In the data rows, 128 means zero.
Here are some points:
tensor([111, 136, 160, 122, 103, 135, 135, 130])
tensor([255, 131, 173, 112,  82, 148, 135,  86])
tensor([ 65, 121, 118, 175, 169,  89, 133, 201])
tensor([ 41, 136,  57, 225, 111,  97, 182, 197])
tensor([255,  92, 172, 126, 138, 108, 129,  90])
tensor([255,  85, 179, 127, 135, 113, 127,  76])
tensor([138, 133, 131,  88,  94, 166, 119, 124])
tensor([ 43, 132, 116, 121, 175, 163,  84, 121])
tensor([190,  60, 156, 124,  91, 159, 112, 108])
tensor([ 62, 111,  56, 149, 162, 112, 127, 110])
tensor([ 90, 111, 133, 153, 103,  66, 184, 110])
tensor([133, 130, 130, 165, 109, 103, 193, 128])
tensor([106, 145,  80, 158,  48, 102, 160,  74])
tensor([ 89, 114, 103, 153, 132, 112, 176,  83])
tensor([110, 113, 100,  62, 138, 109, 109, 156])
tensor([126, 149, 109, 111, 124, 163, 157,  99])
tensor([228, 119, 134, 126, 163,  22, 151, 108])
tensor([233, 164, 120,  94,  79,  88, 133,  89])
tensor([180, 147, 114, 164, 101,  65, 153,  86])
tensor([ 59, 116,  59, 160, 160, 114, 129, 114])
Here are 16 more points, each followed by its number:
tensor([159, 154, 130, 139, 123, 123,  84, 105]) 0
tensor([255,  96, 160, 102, 164, 191,  98,  68]) 1
tensor([162, 151, 112, 182,  97,  61, 159,  86]) 2
tensor([ 95,  99, 129, 118, 137, 170, 156, 186]) 3
tensor([201,  81, 164, 106, 114, 208,  86,  77]) 4
tensor([ 56,  75, 203,  88, 184, 255, 131, 156]) 5
tensor([ 89, 135, 152, 101, 103, 151, 152, 198]) 6
tensor([196, 124, 142, 157, 120,  95, 161,  91]) 7
tensor([213, 151, 152, 123,  69,  56, 125,  69]) 8
tensor([ 73, 121, 123, 170, 159,  93, 141, 186]) 9
tensor([ 67, 141, 136, 107, 166, 140, 112, 195]) 10
tensor([ 20, 182, 102, 146,  81, 155, 129, 145]) 11
tensor([ 49, 139,  68, 191, 148,  56, 166, 152]) 12
tensor([108, 143, 106, 200, 133,  88, 128, 164]) 13
tensor([ 61, 100, 131, 128, 127,  87, 192, 193]) 14
tensor([118, 159, 151, 125,  97,  75, 143, 100]) 15
Which three of these numbered points are nearest to each point below, ignoring the direction in which the first points spread most? Their numbers follow each, nearest first.
tensor([224, 142, 156, 118,  74,  85, 123,  67]) > 8 15 2
tensor([ 68, 148,  70, 168,  85, 105, 228,  95]) > 2 7 8
tensor([255,  98, 168,  96, 162, 224,  92,  40]) > 1 4 0
tensor([ 56, 143, 138, 102, 172, 151, 109, 198]) > 10 6 3
tensor([  6, 132,  87, 143, 180,  95, 141, 254]) > 9 10 14
tensor([ 41, 138, 139, 104, 179, 149, 115, 210]) > 10 6 3
tensor([ 19,  80, 140, 108, 230, 132,  90, 201]) > 10 3 9
tensor([ 36, 111, 130, 104, 171, 113,  87, 255]) > 10 6 9
Here are 16 other points, each followed by its number:
tensor([ 31, 125,  77, 183,  97, 105, 137, 103]) 0
tensor([255, 139, 207, 153,  90, 105,  87, 107]) 1
tensor([ 92, 125, 102, 150, 130, 105, 173,  91]) 2
tensor([255, 131, 176, 151, 115, 217, 136,  74]) 3
tensor([ 70, 116, 108,  82, 119, 107, 196, 148]) 4
tensor([255, 135, 176, 101,  94, 143, 124,  65]) 5
tensor([159, 115, 155, 126, 134, 171, 112, 138]) 6
tensor([ 92, 124, 106, 157, 127, 100, 189,  70]) 7
tensor([ 99, 103, 127, 122, 137, 168, 144, 172]) 8
tensor([100, 148, 115, 128, 126,  72,  79, 108]) 9
tensor([ 78, 177, 119, 144, 122, 121,  99,  34]) 10
tensor([115, 148, 116, 134,  95, 100, 144, 114]) 11
tensor([ 20, 107,  65, 139, 207, 132, 116, 255]) 12
tensor([ 21, 128,  77, 156, 148,  86, 195, 128]) 13
tensor([ 47, 138,  63, 212, 111,  97, 180, 179]) 14
tensor([125, 127, 127, 175, 106,  84, 209, 127]) 15
Which three of these numbered points are nearest to each point below, ignoring the direction in which the first points spread most? Their numbers follow each, nearest first.
tensor([255, 132, 180, 108,  69, 158, 134,  89]) > 5 11 6
tensor([ 31, 113,  48,  67, 229, 146,  74, 255]) > 12 8 6
tensor([254,  88, 169, 101, 108, 235, 107,  74]) > 3 6 8
tensor([169, 110, 155, 115, 135, 185, 101, 149]) > 6 8 5
tensor([ 30, 106,  80, 146, 188, 129, 117, 249]) > 12 8 6
tensor([ 73, 180, 105, 147, 127, 112, 101,  23]) > 10 0 9
tensor([241, 134, 194, 152,  83, 102,  96, 109]) > 1 11 5
tensor([ 37, 119,  50,  81, 206, 141, 101, 232]) > 12 8 6
